Each row is where one point has got to under a steady rotation. How many ticks took it there?
The counts run from 0 to 397.
[ 13  -1  12  -3 -12   9   1 -16 -24   8  14   4  15  10 -12  11  11   6
 -18  10 -19  -6  -1 -14 -22  10   4 -16   4   9 -18 -14  17   5 -24]
60
[ -4  -1 -23  -2  -1 -19  -8 -16 -17   0  32  -1  -2   1  -3  17   5   4
   6  13  -6 -10 -15  -2 -19 -11 -19 -12   9   0   7  16   7  -7 -15]
191
[ -9   3   3   4  -1  -5  -6 -11 -23   9   4  -2  24  13   4  21   1 -21
  -9  -6 -19  -2   4 -27  -8 -15 -19 -23  18   4  -7  21  -3   5 -13]
3
[-13   3  -9 -15  20   7  -1 -28 -17   4   9  17   4 -14  10   9  -7 -11
  -3  12  -7  16  21  -8 -13  -8  -2 -18   7  21 -18   6   9 -10  -6]
330
[  8  -3 -11 -23   9  11   7 -30 -13  -5 -19   8   6   6  -1  26  -3 -14
 -12  -9 -23 -10   0  -5  -7  12  11 -11  -2   5   5  -7   1   7 -24]
42
[ 12  -6  -9   6 -21   5   1 -29 -12   1   1 -12   9   6   5   6  -6   3
 -19  14 -11 -16 -14 -23  -3  12  -7  -1  23  20  -6 -16  -7   4 -21]
283
[ -1  -3  -4  -8   4  -9  13 -31  -8   7  10  13  36 -10   7  12   1 -10
  -4  -7  -7  20 -13 -18  -8   8  -2 -13  13  -7   4   4   9  -5 -15]
105
[-26  -2   0 -12   2   8  11 -12 -17  12   0  16  11  -2 -15  16 -11  11
  -2 -10   0  -7  14 -20  -9  -1   9  12   6  21 -11 -21  25   7 -13]
65
[-11  -6 -13  10  -1 -16   3 -13 -31  -3  19  -7  11 -14 -24  12  -7  20
   6  -8  14   2   8  -5 -25   3 -13 -13   7  -3  -2  22  10   5   1]
195
[-11   2  15   5  -6  -3 -11 -23 -18  10  23  -2  18   7   5  12 -11   4
   2   9 -10  -3  -8 -25 -22  -1  -6 -28   2  17 -16  -7   6  -1 -11]
293
[  9  -2 -32 -28   7 -10   2 -15 -10  -5   9   1   4 -18  20  16   1  -9
  -1  -2  -7  23   0 -23  -4   0 -10 -20  -9 -14   4   3  13   3 -15]
108
[ -7   0  -9  -7  15  11   3 -33  -2  -1   3  19   8  -7   4   7  -9 -10
 -10  -6  -8   7  18 -14  -7  -8  13   4  22  28 -15   0   4  -5 -15]
329
[-23   0  -3 -17  10   9  12   8 -20  -8  -9   7   7 -22 -23   6  -1  11
  -9 -15   0   4  13 -18 -18   5  -1  -1   6  13 -19 -10  10  13 -27]
363
[-18  -7 -29   1  19   0   4  -8 -18  -9  -9   2  -1 -17 -17  33 -19  16
  -5  -8  10  -8   8 -14  -3  -4 -18  -1  -3   2   9   8 -14  -3  -2]
205
[-27   0   1  -5  17   4  19   1 -29   5  12   7   1 -20 -21   4  -9   6
   0 -14  -6  13   2 -15 -14   8  -2 -17   5  11 -10 -19  10  12  -7]
364
[  1   5 -11 -23  10   7  -1 -13   0   0  18  12 -10 -12   0  17  -2   6
  -7  11   0  -5  -9 -12 -36 -12   4 -20  -1   3   7 -12  11 -12 -29]
126
[-20  -9 -17   3   6   0   6 -26  -9   3 -27   3   7  -5  -6   2 -11  -1
 -12 -10  -7 -29  17   2   5  11   0  -9   5 -18  16  -5  -5  16 -20]
242
[ -2   1  -6 -10  -7 -11  -6 -20 -20   6  22  17  25  -5  13  13   2  -9
   4  10   2  20   8 -22 -14  -6  -6 -13   9   4 -16  10  23  -8 -12]
97
[-22 -10 -27  -2   7 -13   6 -10 -19 -12 -12  25   2 -18 -12  -2  -4  14
   2 -16  14  -1   5  -5  -8  -3   7 -11  17   6   7 -15   8   1 -28]
167
[  5   2  -5   4 -10  -1   1 -28 -24   7   3  -7  15  -1  -7   0 -10  -5
 -16   0   6  -6  38   6 -19   7  -1  -1   0  -4 -18  20  13  18 -16]
26
[  8   7   1  22   8   1  14 -28 -25  21  18  -3  12   6   1   6 -22 -11
  -7   0   5   6   7   2 -13 -10   1 -21  14   7  -4   3  15   6 -17]
29
[  0   6  -2   5  -1  17   6 -19 -15   9  -3   6  11 -15 -18   1 -30  -3
 -20  -4  11 -18  27   5 -13   5   6  -2  -1   5 -13   6  15  12 -23]
27
[ -5 -11  -8  -5   3  -7  -8 -25 -25  -6   5  -8  15  12  -9  14  12   6
   4   0 -26   1  13  -4 -11  11 -13 -30  -8   1 -15  14  15  16  -3]
267
[-18  -3 -11  10  20   5  -6 -23 -24  14   3  12   6  -1   1  19  -2  -3
  -7   9 -17  -5  19  -6   5 -17 -11 -35   7  -1   6  11  -5  -6   2]
236
[ -5   4 -21  -9  -8   6  -9 -23  -1   0 -12   9  -7 -11   5  -1 -17 -17
 -21   6  -4 -14   1 -18 -18  12   9 -14  -7  -8 -16 -18 -14   4 -28]
314
[-12  -1 -12 -17  -3  13   8 -12 -13  18   4  -1 -12  -9  -9  14 -14   5
  -5   6 -10 -27   8  -7 -17  11  -1   5 -14  -8  -3 -22  17  20 -24]
54
[ -9   4 -10  -6   3   9  -1  -4 -23   8   0   3 -10   9  -3  18  -1   4
   6   8  -1  -5  10 -12 -30  -9  -8 -15 -16   6 -11 -29  20   4 -30]
62
[-10   5 -27  -1  -5  -9  -6 -26 -16   6   6   2 -18  -8  13  -3 -17 -21
  -6   7   2  -1   4 -21 -19  -2  11 -11 -15  -7  -7 -18  -8  10 -18]
315
[ -6   1 -10  -4  24  18  11 -13  -3   5   7  24   4 -13 -18  29   3   7
 -19   1  -2   5   2 -14 -17 -10  -1 -11  16  14   0  -6  -5 -21 -18]
133
[ -6   6  -4  -6  -6 -11  -4  -8 -44  -2 -10  -1   5  -7  -2  10 -13 -10
  -1  -6   3   4  16 -30 -10  -6  -1 -33 -12  -1  -5  11  -3  14  -8]
6
[-12  -8  -8 -16   4  -6  -7 -28 -29  -9   4   7   3   4  -1  11  -5   9
  15  11 -22  -5   7 -10  -6   1  -2 -31  -3  24  -5   5  20  10   1]
266
[  1  -5 -27 -21   5  -5   8 -23  -9  -9  -5  16  13 -28 -15  21 -10  -1
 -10 -12   3  11  11 -12  -6  18   6  10 -10  -7  -9   0   1   2  -8]
110
[ -8   6 -15 -18   9  10   1 -12 -12   1  17   8 -19  -8 -24   9   4  -5
 -18   6 -10  -9   7  -2 -33   9   3   5  -9   7 -27 -10   6   6 -17]
352
[  2   1 -10  18 -14  -1   1 -20 -22  12  10 -13   2   3   1  18   8   3
 -22  21   2 -11   3 -15 -15  -9 -12 -14  11   2   6   9 -22  -7 -11]
218
[ -1  -2   2   8  -4   0 -12 -15 -21   4   4  -2   5  -1  -1   4   5   6
  -6   8   1 -12   8 -13 -23 -12   3 -51   5  -8  14  12   1   4 -20]
229
[ -9 -18 -25  10   2 -15  11 -35 -24  19   1  -4   0   0   8   4  -4  -5
  -6  10 -13  -2  12 -10  16  -4  -7 -15  19  -1  13   0  -4  10   1]
244
[ -3   2  -4  -8  -5  11  -3 -12 -15   2  -1  11   8  16 -18  20   5   6
 -12   5  -5 -17   1  -9 -23   1   8  -6  -6  12 -19 -23  11   1 -32]
61
[-13   7 -11  17  -2 -11   4 -13 -13  21  21   7  18  -6  -1   6 -18  -6
   0   5  20  15   1 -11 -21   0 -14  -9   2 -17 -14 -12  20   2 -20]
93
[  0   0 -16 -10  23  11  -3 -21  -8 -17  -8  17   0 -10 -14  12 -10  -7
  -9 -14 -10   5  10  -6 -23   7  16 -25  -9   3 -14  -7   1   4 -19]
333
[-20   3 -15 -13  12  12  24 -20 -14   8   8  -2 -16 -28 -11  -6 -14  -3
  -4   2  -8   2   0   1 -19  21  -6  -5  -8  -4   0 -23   2   9 -15]
345
[ 16 -10 -18   3  -5  -1  -9 -28 -18   4  11  -7   4   6   3   0   7   3
 -16  11 -21 -19   8   2  -7  -3  -3 -25  21   6 -11  12  14   8 -21]
256
[ -7  -4 -12 -10 -18   1  -7 -33 -16   0   6   0  -4   3   0  14 -10   2
  -7  22 -11 -22 -12 -26  -7   7   0  -1  -2  30 -14 -18  -7  -2 -19]
284
